K759: [ 26  21 -41 -12  14  10  15   9  37 -16]
K372: [ 12  39 -41 -12  91  -9 -21   9  37   3]
K216: [ -8 -13 -41  33  33  -9  15 -52  52   3]
K609: [ 33 -12  37 113  14 -73   9  34  37   3]
[ 26  21 -41 -12  14  10  15   9  37 -16]  K759
[ -8 -13 -41  33  33  -9  15 -52  52   3]  K216

K558: [-12  12  -8   8   6  -8  -3   5 -14  18   4   9 -10  -7  -1  -4 -14  14
  11 -20 -28  -5   6  -1   0  -9  12]
K552: [-52  12  31 -47  31 -24 -17  54  -5 -55 -61  50  17  19   4  61 -16 -75
  41  -5  -5  13  64 -11 -46  12 -31]
K384: [ 15  -7 -38   4 -21   8   0 -36  11  36  13 -13  -8  -2 -42 -38  11  17
  12  12 -40 -13 -38  -2  20  -8  11]
K595: [ 15  13   9   9  13  33 -18  17  19  23  11 -36 -18  -3  36 -37  -9  -1
 -12 -13  26  12  -2  -5   9 -29  27]
K227: [ 30 -43  26  23 -13  -9  67 -58   9  13 -32  26   6 -66 -36  20  56  21
 -42 -18  20 -63 -57  88  36  36 -25]
K590: [-19  -5  47 -28  29  -9   5  18 -19   9  -5 -16 -18 -23  63  44  17 -15
 -31  14  60  24  26 -12  54   1  30]
[ 30 -43  26  23 -13  -9  67 -58   9  13 -32  26   6 -66 -36  20  56  21
 -42 -18  20 -63 -57  88  36  36 -25]  K227
[-19  -5  47 -28  29  -9   5  18 -19   9  -5 -16 -18 -23  63  44  17 -15
 -31  14  60  24  26 -12  54   1  30]  K590

K961: [-15  -8 -25  -1  48  27 -20  20 -29 -38  31]
K76: [ -9 -19 -15   3  13  50 -22 -20  -9 -16 -15]
K374: [-60  50   7 -37  89  36 -69  -2   5  14  -9]
K313: [  2  12 -24 -38  55   6 -38  40 -11 -19  53]
K136: [-12  30 -11  -3  62  16 -57   6  -1  14 -23]
common K374 K136:   [14]
common K313 K961:   [-38]
common K76 K313:   [-19]
[-60  50   7 -37  89  36 -69  -2   5  14  -9]  K374

K130: [ 17 -28  26 -30 -39 -40 -14 -11  26]
K633: [ 83 -39  17  12  -4 -49   3 -19  36]
K611: [117  77  12  36  14   3  13  35 -30]
common K130 K611:   [-30]
common K611 K130:   [-30]
[ 83 -39  17  12  -4 -49   3 -19  36]  K633
[ 17 -28  26 -30 -39 -40 -14 -11  26]  K130

K729: [-21 -21 -51 -51  19 -72 -14 -72 -10  90  80 -22 -72 -11  29 -62 -72 -62
  79  50  80 -12  69 -11  29 -22  49  10  70  49 -21 -31 -71  39  69   9
 -11]
K418: [ -9  -9 -72  -9  -8 -10  -8 -10  -8  -6  -6  -9 -10  -8  -7 -10 -15  -9
  -6  -7  -6  -8  -7  -8  -7 -61  -7  -5  -6  -7  -8  -9 -10  -7  -7  -8
  -9]
K75: [ 32  -9  52  52   3  65  19  63  19 -42 -32  29  64  26   0  59  66  58
 -38 -15 -36  21 -31  -1   0  30 -16  15 -25 -16  33  39  67  -7 -31  10
 -62]
K625: [ -5  -6  -4  -3  -6  -2  -7  -1  -7 -11 -13  -3  -1  -6  -9  -3  -3  -2
  -9  -9 -10  -3  -8  -5  -9  -4  -8  -9 -13  -8  -5  -5  -4  -9  -9  -5
  -4]
[ -5  -6  -4  -3  -6  -2  -7  -1  -7 -11 -13  -3  -1  -6  -9  -3  -3  -2
  -9  -9 -10  -3  -8  -5  -9  -4  -8  -9 -13  -8  -5  -5  -4  -9  -9  -5
  -4]  K625
[ 32  -9  52  52   3  65  19  63  19 -42 -32  29  64  26   0  59  66  58
 -38 -15 -36  21 -31  -1   0  30 -16  15 -25 -16  33  39  67  -7 -31  10
 -62]  K75
[ -9  -9 -72  -9  -8 -10  -8 -10  -8  -6  -6  -9 -10  -8  -7 -10 -15  -9
  -6  -7  -6  -8  -7  -8  -7 -61  -7  -5  -6  -7  -8  -9 -10  -7  -7  -8
  -9]  K418
[-21 -21 -51 -51  19 -72 -14 -72 -10  90  80 -22 -72 -11  29 -62 -72 -62
  79  50  80 -12  69 -11  29 -22  49  10  70  49 -21 -31 -71  39  69   9
 -11]  K729

K453: [-12 -18  11 -11]
K532: [-50 -12 -71  19]
K14: [ 94 -12 -11 -13]
common K532 K453:   [-12]
common K532 K14:   [-12]
[ 94 -12 -11 -13]  K14
common K453 K532:   [-12]
common K14 K532:   [-12]

K235: [ 22  -5 -10  40 -20  -9   2  29 -65  -7  37 -26 -27 -54 -73 -64 -37  43
  64 -39 -20 -37  46  12  81 -39   9 -14 -38   7  -4  12  29  -6 -67  33
 -28  62  61  39 -13 -28 -95]
K338: [  22   -5  -10   40  -20   -9  -67   12  -19   -7   37  -26  -27  -54
  -73  -64  -39   43   64  -39    3  -37   46   12   81  -39    9  -14
  -38    7   22    9  -21  -49   15   13  -29 -113  -17  -88  -67    5
    2]
K725: [ 22  -5 -10  13 -20  -9   2  29 -65  -7 -38 -26 -27 -38 -73 -64 -39  43
  64 -39   3 -39  46  12  81 -39   9 -14  52 -16  25  -9  26  54 -13 -50
  36 -27  47  80  79 -48  -7]
[  22   -5  -10   40  -20   -9  -67   12  -19   -7   37  -26  -27  -54
  -73  -64  -39   43   64  -39    3  -37   46   12   81  -39    9  -14
  -38    7   22    9  -21  -49   15   13  -29 -113  -17  -88  -67    5
    2]  K338
[ 22  -5 -10  40 -20  -9   2  29 -65  -7  37 -26 -27 -54 -73 -64 -37  43
  64 -39 -20 -37  46  12  81 -39   9 -14 -38   7  -4  12  29  -6 -67  33
 -28  62  61  39 -13 -28 -95]  K235
[ 22  -5 -10  13 -20  -9   2  29 -65  -7 -38 -26 -27 -38 -73 -64 -39  43
  64 -39   3 -39  46  12  81 -39   9 -14  52 -16  25  -9  26  54 -13 -50
  36 -27  47  80  79 -48  -7]  K725

K72: [ 80  34 -83  27  27]
K474: [-12 -80  64 -86 -66]
K551: [ 51 -20 -66 -69 -16]
K970: [ 85 -36 -79 -44 -45]
K862: [ 87 -66 -54 -60 -58]
K877: [-12  51  67  51  48]
K124: [-27 -63  61 -15 -70]
K479: [ 75 -47 -76 -59 -63]
K251: [ 76 -11 -70   0   4]
K176: [ 74 -20 -14 -15 -15]
K428: [ -8 -38  55 -20 -49]
common K551 K176:   [-20]
[ 85 -36 -79 -44 -45]  K970
common K176 K124:   [-15]
common K877 K551:   [51]
common K551 K428:   [-20]
common K474 K877:   [-12]

K744: [-25  -5  17   8 -11  -8  34   1 -20 -24  63  35  13 -13]
K762: [-34  -7   8  -4   8   0   1   5  -3   0  55  26   4 -17]
K319: [ 25   5  -1  -1  -1   8   3  -1  11  21 -71 -32  -2  17]
K709: [ 35 106  64  65   0 -18 -18 -28  -8  13 -56 -19   2   0]
K702: [-29 -65  -6   1  -4   7  10  12  12 -22  64  29  -1 -12]
K139: [-11  73   7  -3   1   0   4   0   8   0  33  13  -1 -19]
K867: [ 36   4 -23  -2   9   0 -10 -13  -4  11 -69 -31   1  16]
K663: [ 32  35  -1   0  -7  -3 -11  -9   5  28 -73 -39   4  19]
K739: [ 35  10  16  -8   7 -24 -20 -22   0  34 -24 -19  -2  11]
K149: [ 32  35  -1   0  -7  -1 -11  -9   5 -23  46  26  -1 -22]
common K702 K709:   [64]
common K709 K762:   [0]
[ 35  10  16  -8   7 -24 -20 -22   0  34 -24 -19  -2  11]  K739
[ 35 106  64  65   0 -18 -18 -28  -8  13 -56 -19   2   0]  K709
[-25  -5  17   8 -11  -8  34   1 -20 -24  63  35  13 -13]  K744
common K709 K702:   [64]

K404: [-57 -46 -14  59]
K189: [ 40 -36  40 106]
K512: [ 20 -36 -36 110]
common K512 K189:   [-36]
common K189 K512:   [-36]

K44: [  0  -1  16  15  -6 -10 -16  -2  40 -31 -10  -5  11   8 -10 -31  -3  25
  -1]
K529: [ -2  -2  25  -1  -8   0 -24   0  42 -10  -1   0  21   9 -10 -31  -3  25
  10]
K554: [ -2  -2 -11   8  -8   0   0   9  42 -10  -1   0  21   9 -10 -43  58  23
   8]
K822: [  0  -1  -8  15  -6 -32 -16  -2  -7  -3   0  -5  11   8 -10 -29  12  19
  15]
[ -2  -2 -11   8  -8   0   0   9  42 -10  -1   0  21   9 -10 -43  58  23
   8]  K554
[  0  -1  -8  15  -6 -32 -16  -2  -7  -3   0  -5  11   8 -10 -29  12  19
  15]  K822
[  0  -1  16  15  -6 -10 -16  -2  40 -31 -10  -5  11   8 -10 -31  -3  25
  -1]  K44

K132: [-28 -36 -23  25  45]
K865: [ 39  65  56 -60 -85]
K297: [ 42 -62 -28 -75 -97]
K337: [ 41  65  64 -50 -74]
K926: [-19 -32 -21  40  48]
K585: [-61 -73 -62  50  40]
common K926 K585:   [40]
common K132 K297:   [-28]
common K585 K297:   [-62]

K880: [ 23  -3 -67   4   1  96 -44  -5  -4   7  53   5  79  32  40]
K740: [ 45 -19  20 -18 -70 -29   1  30 -45   4  35 -25  31 -85  74]
K489: [ 30 -13   8  -2   5 -40 -28  78 -47  69  45   1  24 -94  99]
K917: [ -49   25   37   15 -119  -38  -63   45  -22    0   24   48  101  -40
   31]
K413: [ 11  12 -99  -6  26 107 -69  36  10  70  70  17  66  63  48]
K411: [ 45 -67 -39 -83 -69  53  -9   0 -51 -70  51  -7  16 -27  82]
common K413 K411:   [-69]
[ 11  12 -99  -6  26 107 -69  36  10  70  70  17  66  63  48]  K413
[ 45 -19  20 -18 -70 -29   1  30 -45   4  35 -25  31 -85  74]  K740
common K411 K413:   [-69]

K59: [-30 -30  34 -99]
K63: [-34 -64  69 -11]
K873: [  6  34  57 -62]
K333: [-19 -30 -29 -52]
K661: [-31  -9  24 -48]
K207: [-56 -30  35 -72]
K713: [44  3 47 89]
K78: [-31 -64  69  37]
common K333 K207:   [-30]
common K59 K207:   [-30]
common K873 K59:   [34]
common K59 K873:   [34]
common K333 K59:   [-30]
common K661 K78:   [-31]

K721: [112 116   1  25 -10  84  14 -30 -19]
K434: [  3 -10  -5  14 -40  -4  29  34  35]
K160: [15  1 19 20  3  0 19 14 14]
K21: [  2  -8  -4  38 -32  -3  36  28  29]
K389: [  2  -4  26  29 -24  -2  27  20  21]
common K160 K389:   [20]
[  3 -10  -5  14 -40  -4  29  34  35]  K434
[15  1 19 20  3  0 19 14 14]  K160
common K389 K160:   [20]

K311: [ 20  -5  -8 -69]
K598: [ 21  58 -60 -54]
K40: [-14  37 -53 -25]
K383: [ 33 -25 -67  26]
K165: [-39  33 -12 -92]
K923: [  8 -17 -18  42]
K10: [-14  -8   4 -20]
K454: [ 68  27 -24  -2]
common K10 K311:   [-8]
common K40 K383:   [-25]

K289: [ -91   49  -27   84 -110  -91  -39   84   -8   -8   57  -17   33  -52
   99  -74  -36   -5   38 -103  -83 -108    8   49]
K656: [  22   35  -90   56   70 -102  114   86  107   80   42   72   66   18
  101   99   56   69    8  -74  -45  -99  113   37]
K527: [  55   67  -66  108  104  114  -30  113   45  -31    1 -105 -106   -7
   16  -40 -115  -49    1  -91  -29  -92   14  -26]
K167: [ -79  -78 -105   31 -110   57   26   26  -22  -58  -99  -94   99  -74
  -48   60   21  -30   17  -70   13  100  114   31]
K755: [ -15   81    7  -32  -92    4   75  -23  112    2  -42  -35    5 -110
   95   58   42  -99   97  107  -21  -63   38  112]
K64: [-29  21   6  62 -50   7  63 -41  70  37  69 -66 -36 -65  24  70 -64 -97
 -12 -74  60  99  90 -66]
common K755 K64:   [7]
[  22   35  -90   56   70 -102  114   86  107   80   42   72   66   18
  101   99   56   69    8  -74  -45  -99  113   37]  K656
common K64 K755:   [7]
common K755 K527:   [-92]

K887: [ -1 -48   0  -4   3]
K510: [-4 92  3 -1  3]
K329: [-3 -3 -2  3  3]
K220: [-3  2  3 -1 -1]
[ -1 -48   0  -4   3]  K887
[-3  2  3 -1 -1]  K220
[-4 92  3 -1  3]  K510
common K329 K510:   [3]
common K510 K329:   [3]
common K329 K887:   [3]

K808: [  3 -12  -1 -32 -27  11  45 -19  61  14 -39 -83 -28 -18]
K981: [  -2  -19    8  -41  -35   43   21  -45   87  -19  -53 -108  -18  -23]
K874: [  -1  -28  -17  -37  -41   10   58  -24   71  -19  -31 -109  -51   -4]
K686: [-14  64  14 -33 -19  10   4 -45  87  68 -45 -54 -30  11]
K212: [-34  -1  31 -30 -34  -5  38 -19 -16  32 -15 -78 -50  -5]
K438: [-17   0 -11 -29 -44   9  31 -35  71   7 -32 -80 -60   9]
K109: [-16  76  26 -29 -24   7  -7 -56 120  81 -26 -70 -44  17]
common K212 K438:   [31]
common K109 K212:   [-16]

K593: [ 39  58  22 109  25  11  -9 -30 -23  40 -43  10]
K985: [ 15 -11  28  -9  46 -30 -33  10  -2   5  41   1]
K359: [-21 -30  -9  75 -25 -10 -76   4 -15 -20  14  18]
K238: [ 63  -7  -7  40  38  14   3  26 -15 -34  37  28]
common K238 K593:   [40]
common K593 K238:   [40]
common K238 K985:   [28]

K30: [-27 -12  26 -30 -37  33  19   1  19  55 -18 -32 -65 -20 -39 -27  -7   4
  75  27  16 -22 -61 -46 -60  43  19 -28  10   5  31 -19 -14 -61 -69  16
  -9  13  -4 -19  27  -5  11  67 -58  67 -10  -4   4  19]
K406: [ 53  15 -23  29 -48  66  25   9 -74 -24  27 -39  26  -4  20  25 -38  -2
 -26  14  -1  55  26   8  29  35  38  30 -45  37  44 -29 -97 -48 -41  41
 -80  -3  10 -69 -11   2 -17 -26  43  27 -27  -8 -80 -30]
K175: [ 12  39 -14 -64  31 -10  16 -33  50  30 -21  20   0   3  58 -18  25  30
  21 -21   1   4 -51  14   2 -67  -5 -52 -53 -52  14 -26  50 -22   0  83
  25  96 -12  25  62   2  24  -8  34 -19 -15  48  41 -37]
K769: [   1   -4   -1   49   31   35   57  -14  -58   21   16    9 -109   50
  -44   84   -8  -50   19   43  -29   57   -4  -30   25   51    2   -5
   72   13  -29   61    3   61  -93 -108  -80  -59  -21   34  -20   26
    8  -14  -27  -24    9   50  -84   90]
K921: [ 19   1 -11 -53 -69 -20 -55  13  19 -26 -43 -24  87 -36 -10 -53   4  36
   0 -62  36 -30 -10  -2 -27  31  11  19 -80   7  28 -53 -41 -64  41  69
  20  32 -19 -72  22 -11 -23  -2  24  27 -15 -28  33 -30]
K100: [ -28   20    6  -46   78  -20   18  -51   69   59  -27   22  -65    9
   29  -39   47   32   28   16  -19  -28  -81   -4  -29  -60  -25 -101
    2  -56  -38  -26   93    3   -2   37   41   58   -1   66   49   10
   27   37  -55   16   -9   55   99   13]
[ 53  15 -23  29 -48  66  25   9 -74 -24  27 -39  26  -4  20  25 -38  -2
 -26  14  -1  55  26   8  29  35  38  30 -45  37  44 -29 -97 -48 -41  41
 -80  -3  10 -69 -11   2 -17 -26  43  27 -27  -8 -80 -30]  K406
[-27 -12  26 -30 -37  33  19   1  19  55 -18 -32 -65 -20 -39 -27  -7   4
  75  27  16 -22 -61 -46 -60  43  19 -28  10   5  31 -19 -14 -61 -69  16
  -9  13  -4 -19  27  -5  11  67 -58  67 -10  -4   4  19]  K30

K857: [-23 -26 -32 -25 -24 -24 -32 -31 -28 -28 -25 -30 -24 -33 -23 -25 -28 -13
 -24 -33]
K654: [-42   8  96  -2 -21 -22  88  77  28  37 -11  56 -21  97 -31 -12 -28  75
 -22  97]
K18: [-18 -22 -28 -21 -20 -20 -27 -26 -23 -24 -12 -25 -20 -28 -19 -29 -24 -26
 -23 -28]
[-23 -26 -32 -25 -24 -24 -32 -31 -28 -28 -25 -30 -24 -33 -23 -25 -28 -13
 -24 -33]  K857

K379: [-32  33 -37 -32  26  80  89 -58  26   6  30]
K196: [ 14 -58  12  34 -18 -38  27   0 -30  26 -42]
K582: [-32  33 -37 -37  72  80  89  27  26   6  30]
K731: [-32  33 -37  73  32  80  89 -58  26   6  30]
[-32  33 -37 -37  72  80  89  27  26   6  30]  K582
[-32  33 -37  73  32  80  89 -58  26   6  30]  K731
[-32  33 -37 -32  26  80  89 -58  26   6  30]  K379

K692: [-60  12 -14 -81 -76  43  -8   3  -5]
K444: [ 21 -24  22  14  26 -23  21   9  28]
K202: [-45 -60  54  21  57 -52  52  21 -61]
K145: [ 23  -2   3  91  22 -40  -2  -3 -11]
common K202 K444:   [21]
common K444 K145:   [22]
common K202 K692:   [-60]

K421: [ 11  88   1 -15 -15  81  71  28  36  -7  52 -15  89 -23  -7]
K908: [ -2 -71  13  40  71 -65 -57 -25 -33  27 -44  41 -71  53  26]
K490: [ -4 -71 -19 -27 -27  23  20   7  11 -20  15 -28  25 -35 -20]
K807: [ 11  88   1 -15  72  81  71 -20  36  -7  52 -15  44  20  18]
common K421 K908:   [71]
common K908 K490:   [-71]
common K908 K421:   [71]

